Named turns come first, each shown by rows before and after it. Which turns, in which order, take the first row of each pair that follows to the second? Write the first one first, as in the answered first pair.
turn selez:
[ -3   4   2   1  -6  -7  -7 -20   7  -6  33]  ->  [  2 -13  -8  -5   5 -13  22   6 -12 -15 -12]
[ 14   3 -21   0   4  -2  15 -22   0   8  60]  ->  [ 18 -21 -28  -5   9 -12  49  11 -23  -7   2]
[  9 -12 -13  17  13 -35   3  -9  -6 -31  13]  ->  [ 13   6 -18  28   8 -16   3  17 -14   2 -29]
turn tizak:
[-17   1 -10  21  17 -28  43  -8  -6 -33 -13]  ->  [-11  26 -22  44  10  -8  30   1  -5  14 -16]
[ -4  -4   9  -7 -18   1 -12   3  -8  17  12]  ->  [ -6 -16  12 -12 -14  -8  -6   1  -9   0  13]
[  0   7 -26   6  10   4   8  15 -13   1 -26]  ->  [ -8  24 -10   7   2  17 -21   7   7  13 -18]
turn tola:
[ -2  25 -15  15   3  18 -24   7  -1  36  21]  ->  [ -5  17   5   8   0  23 -28  28  -4  28 -24]
[ -4  10   0  13  -3  -2 -17 -15   3  14  29]  ->  [ -8  12  17  10 -12  10 -29  -1  10   4  -7]
[ 19 -25 -20  -3   3 -11  18  13 -26   4  -9]  ->  [ 18 -12 -28   3   4  -6   1  -5 -20  20  22]
[ -4  22   4  -8  -3  21 -15 -14  19 -11 -13]  ->  [ -3   8   4 -12  -1  12   2   1  12 -28 -32]
turn Tik:
[ -9  12   1  -1   3  -3  -2   8 -25  29   1]  ->  [ -6   4  -9  -5   6 -10  10   4 -24  22   5]
[  3  18   2 -15  -1  39 -14   9 -13   7 -40]  ->  [  8  28 -15  -7   4  37 -11   4 -17  24 -16]
[ -1  14  12 -24  -8  25  -2  41  19  20 -32]  ->  [  3  26 -13 -11  -6  28  -1  29  16  46  -2]
Pairs:
Between the rows of a pair lie two turns.
[  5 -13 -31 -14  12 -20   6 -14 -14   5  31]  ->  [ -4   3 -15  -8   1  -2 -24 -24   6  17  42] : tizak tizak
[-15 -22  28 -26  -3 -23 -17 -12  -9 -52  11]  ->  [-18  -8  39 -23  -6 -12 -39 -16   0 -42  16] : tola Tik
[ -2 -18 -15 -10   1 -23   6  -7  -4 -28  21]  ->  [  3   3 -35   7   1 -10   4   7 -10  20  14] : tizak selez
[  4   4   4   5   0  14   0  25  -4  14 -34]  ->  [  8   7 -20  13   7   5   9  11 -13  29  -6] : Tik Tik
[  9  17  -3   8 -12   0 -15 -18  -3  12  12]  ->  [ 12  -3   1  -3  -5  -8   9  -1 -13 -17 -20] : tizak selez
[-10   0   9   0  -2   0   5  24   0   4 -47]  ->  [-18  10  25  -2 -11   8 -22   5  16   5 -24] : Tik tizak
[ 17  28  20  -1  -8  -7  -1  -7  30 -39 -14]  ->  [ 28  34 -15  15   4  -8  26  13  13  -2 -27] : tizak tizak
[  0  -5   4  -3  10  -1 -19 -22  18 -12  34]  ->  [ -4 -15   9  -6   7   4  -4  22   8 -18 -36] : selez Tik
[ 18   6   2  -6  20 -10   3 -23  44  -8  68]  ->  [  8   5  51 -14   4  13 -16  23  58 -26 -24] : tola tola
[ -6  16  -9   9   8 -10  23  10 -11  38 -18]  ->  [-19   9  29  -8  -3  -1  -1  13   4  13 -36] : tizak tola
[  2   3  -3   2  -6   7   2  30 -10  15 -41]  ->  [  3  19 -13   9  -5  11 -14   3  -1  39  12] : tola selez
[ 14 -23 -11 -16 -18 -37  33 -18 -40 -55  -1]  ->  [ 25  23 -42  20 -27   2  16  11 -40  39 -42] : selez Tik
[ -7  23   2   0  -5   6 -17 -18   9  22  31]  ->  [  0   4 -16   1   1   6  16  23 -14  18 -35] : selez selez
[ -1   0  11  16   8  25  -3  39 -13  28 -56]  ->  [ -4 -29  17  -8  18   2  16  35 -22 -21 -51] : tizak tola
[-10 -13  27 -14   5   7  -5   5  19 -38   1]  ->  [  7  -9 -24   5  22  -6  28  -2  -8 -11  33] : tizak tola
[ 12  14   1   5 -13  21 -20   0  19  12  -1]  ->  [ 13   0  -1  -4  -5   3 -18 -15  19  -8  29] : Tik tizak
[ -8  15  21  -8  -5  32 -30  -4  16 -10 -55]  ->  [  9  37 -39  16   8  18 -12 -36   1  36  15] : Tik Tik
[ 13 -26 -31  25  14 -20  34  -4  -7  24   3]  ->  [  3 -31  -7   9  12 -29  15 -31   9  -6  38] : tizak selez
[ 24   5 -21   7 -17 -12  -2 -43   0  27  78]  ->  [ 37 -12 -46   3  -3 -20  44 -22 -26  23  46] : Tik tizak
[-15  28 -11  10  -3   8 -10  -2  -9   8   3]  ->  [-19  12  13  -2  -7   2 -13  -5  -2 -24  -3] : tizak tola
[-20  -4  27 -23 -16  -5 -18   6   7 -31 -37]  ->  [-11  -7 -16 -20  -1 -33  10 -29  -9 -26  34] : tola tola
[ -4 -14  16 -17 -11   6   0  11  -8 -17 -68]  ->  [  4 -14  -5  -8   0  -5  24  13 -27  -7 -69] : Tik tola
